Questions about the table below.
1) Which number is the entry just left of the largest entry?
2) Which number is the entry just left of the smallest entry?
3) Which number is the 2nd smallest entry?
4) Which number is the third largest entry?
5) Which number is the entry just left of 1.23?
6) Which number is the first entry in reading order?
7) Which number is the third smallest entry?
8) Which number is the entry just right of 4.77?
[[-2.77 -4.00  1.59  2.16  5.48 -0.37  0.22 -1.93  0.77 -1.37 -4.33  3.85
  -0.29]
 [-0.58 -4.05 -0.30 -2.80  1.77  2.01 -0.29  2.43 -1.45  4.57 -0.91  5.94
  -1.85]
 [-0.87 -2.26 -0.01 -2.79  1.90  3.90  0.85  0.84 -0.81  6.31  0.31  5.06
  -0.25]
 [ 3.07 -0.35 -3.09 -2.15 -3.74 -3.40  0.57  4.87 -1.83 -1.06 -1.73 -2.23
   3.80]
 [-1.22 -4.71 -0.16  2.58  2.50 -3.97 -1.56  0.79  0.40 -4.62 -4.55  1.63
   0.24]
 [-0.40 -4.71 -0.56 -2.58  1.29  0.81 -1.32  3.22 -1.68  3.26 -1.08  5.87
  -2.76]
 [-0.91 -2.37 -1.24  0.64 -3.00 -2.30 -5.91  1.00  0.35 -1.56  4.31  0.33
  -4.53]
 [ 3.53  2.18 -2.84 -2.99 -5.70 -2.66  1.78  2.39 -1.12  0.02  1.95 -3.40
   1.00]
 [-3.31 -2.77  2.11  2.04  5.65  1.23  0.91 -3.94  1.45  0.16 -2.56  3.75
  -0.64]
 [ 2.00  5.86  1.25 -3.34 -1.85  3.43  2.40 -0.32 -1.61  3.10  2.96 -1.74
  -1.95]
 [ 2.67  5.48  0.09 -3.41 -3.55  1.61  2.78 -0.23 -1.28  2.25  3.53 -2.61
  -1.76]
 [-0.50 -3.47 -1.31 -0.14 -2.48 -2.45 -5.74  2.59 -0.52 -1.31  2.71  1.66
  -4.72]
 [-0.22 -4.98 -0.94 -1.85 -0.13 -1.05 -3.42  4.00 -1.68  0.97 -0.33  4.77
  -4.02]
 [-0.81 -4.34 -0.72  2.70  1.33 -4.77 -1.83  0.89  0.57 -5.31 -3.87  0.57
   0.34]
 [ 2.79 -0.77 -2.61 -1.84 -2.51 -2.96  0.44  5.35 -2.14 -1.21 -3.06 -1.62
   4.55]
 [ 3.31  0.28 -3.26 -2.43 -4.68 -3.51  0.86  4.23 -1.54 -0.83 -0.45 -2.75
   3.01]]
1) -0.81
2) -2.30
3) -5.74
4) 5.87
5) 5.65
6) -2.77
7) -5.70
8) -4.02

W = ((20.1, 40.6, 192.7, -89.7, -51.3, 114.9, 75.6, 224.6), (6.0, 52.9, 97.1, -35.6, -61.8, 41.0, 113.0, 150.4), (-138.3, 97.2, -94.2, 109.8, 79.6, -29.3, 10.5, -1.3), (150.4, -34.8, 124.7, -48.0, -70.4, 148.0, -71.5, 71.0), (42.1, 35.6, 61.8, 8.0, -100.2, 68.2, 97.1, 80.1))
The entry just right of -70.4 -> 148.0
The maximum is 224.6
The entry just right of -94.2: 109.8
Read off the entry just left of the largest entry.
A: 75.6
Read off the entry just right of 192.7.
A: -89.7
Read off the entry just right of the smallest entry.
A: 97.2
The entry just left of -35.6 is 97.1
The entry just right of -89.7: -51.3
The entry just left of 40.6 is 20.1
Read off the third smallest entry.
A: -94.2
Read off the third entry in reading order.
A: 192.7
Read off the entry just right of 35.6.
A: 61.8
Read off the entry just left of -1.3.
A: 10.5
The entry just left of 75.6 is 114.9
Read off the second entry in reading order.
A: 40.6
Read off the entry just right of -34.8.
A: 124.7
The entry just left of 113.0 -> 41.0
The entry just left of -29.3 -> 79.6

Read these off the grid that follows.
1) Report the smallest entry in the first row.
2) Report the entry in the top-left corner.
3) Report the entry directly below 4.94.
4) Report the last entry, reading row by row.
5) Report the first entry of the smallest entry's row.
6) Report the top entry of the column that holds the largest entry.
7) Report the entry in the bottom-left corner.
8) Report the entry directly above 5.25.
[[-4.31, 3.30, 1.38, 2.74, -14.03, 0.89, -8.62, -4.28, 5.64, -6.60, 5.45, -7.40, 1.89, -11.66, 9.54],
 [-7.43, 2.71, -3.13, -0.01, 12.04, 0.09, 15.70, -1.47, -1.05, -0.79, -7.91, 6.61, 0.65, -2.97, -11.76],
 [-3.14, -4.06, -2.30, -6.48, 13.92, 5.93, -10.47, -0.18, 0.96, -8.11, 3.15, 4.50, -2.93, -13.36, -4.61],
 [-2.64, -3.32, 1.44, -16.71, 0.49, 4.77, -5.21, 3.34, -8.47, 1.36, -1.84, 7.10, 8.98, -9.45, -8.33],
 [-2.31, 13.67, -1.91, 0.64, 2.11, -2.80, -10.87, -9.31, -10.54, -3.83, 5.70, 2.00, -10.74, 5.50, 1.72],
 [-6.89, -4.09, 4.47, 12.08, -0.71, -0.12, 4.14, 14.92, -4.22, -0.78, -13.72, -2.53, -2.08, 4.94, 3.92],
 [1.95, -9.84, 4.74, 5.25, 5.38, -11.44, -6.54, -1.83, -8.53, -14.47, -2.49, -0.73, -6.39, 5.30, -3.43],
 [-2.02, -2.32, 3.19, -13.51, -9.48, -3.87, -5.72, 0.65, 3.59, 12.30, -0.96, 10.29, -8.95, 3.98, 1.80],
 [-5.88, 5.05, 4.91, 2.14, -3.14, -4.43, -0.71, 6.52, -21.12, 1.34, -1.44, 4.39, -0.25, -6.99, -5.02],
 [14.91, -7.10, 1.16, -4.23, 7.34, 4.43, -2.86, 5.15, -10.34, 7.84, -7.62, -0.66, 2.48, 6.09, -6.59],
 [1.07, 12.92, -12.24, -11.71, -5.60, -4.82, 2.53, 3.62, 4.66, 0.59, 9.23, -0.94, 3.76, -6.32, -4.92],
 [-0.92, 4.62, -2.71, -3.86, -4.84, 5.35, -0.10, 0.22, 15.03, -4.57, -14.43, -10.85, -2.61, 1.22, 6.53],
 [0.79, 3.87, -5.91, -4.65, 6.00, 13.70, 3.19, 4.46, 9.13, 5.92, -0.58, -3.47, -10.65, -11.16, -4.90],
 [-9.89, 2.87, 11.34, -1.84, 0.90, 0.53, 17.03, -7.77, 2.51, 1.39, -6.32, 6.55, -5.02, -1.90, 2.83]]
1) -14.03
2) -4.31
3) 5.30
4) 2.83
5) -5.88
6) -8.62
7) -9.89
8) 12.08

arr = [[-50.1, -95.5, 16.5, 70.0, 1.8, 170.8, -85.1, 10.8], [-50.1, -95.5, 16.5, 56.0, -145.7, 39.5, -67.3, 92.8], [-50.1, -95.5, 16.5, -50.4, 53.1, -19.7, 77.2, 154.2], [-50.0, -95.5, -25.1, -50.4, -204.9, 24.9, -6.3, 105.5], [-50.1, 93.6, 30.7, -50.4, 1.8, -51.6, 48.7, -171.1]]
The entry just right of the smallest entry is 24.9
The entry just right of 77.2: 154.2
Report the entry just right of -6.3.
Answer: 105.5
Report the entry just left of 93.6.
Answer: -50.1
The maximum is 170.8
The entry just right of 48.7 is -171.1
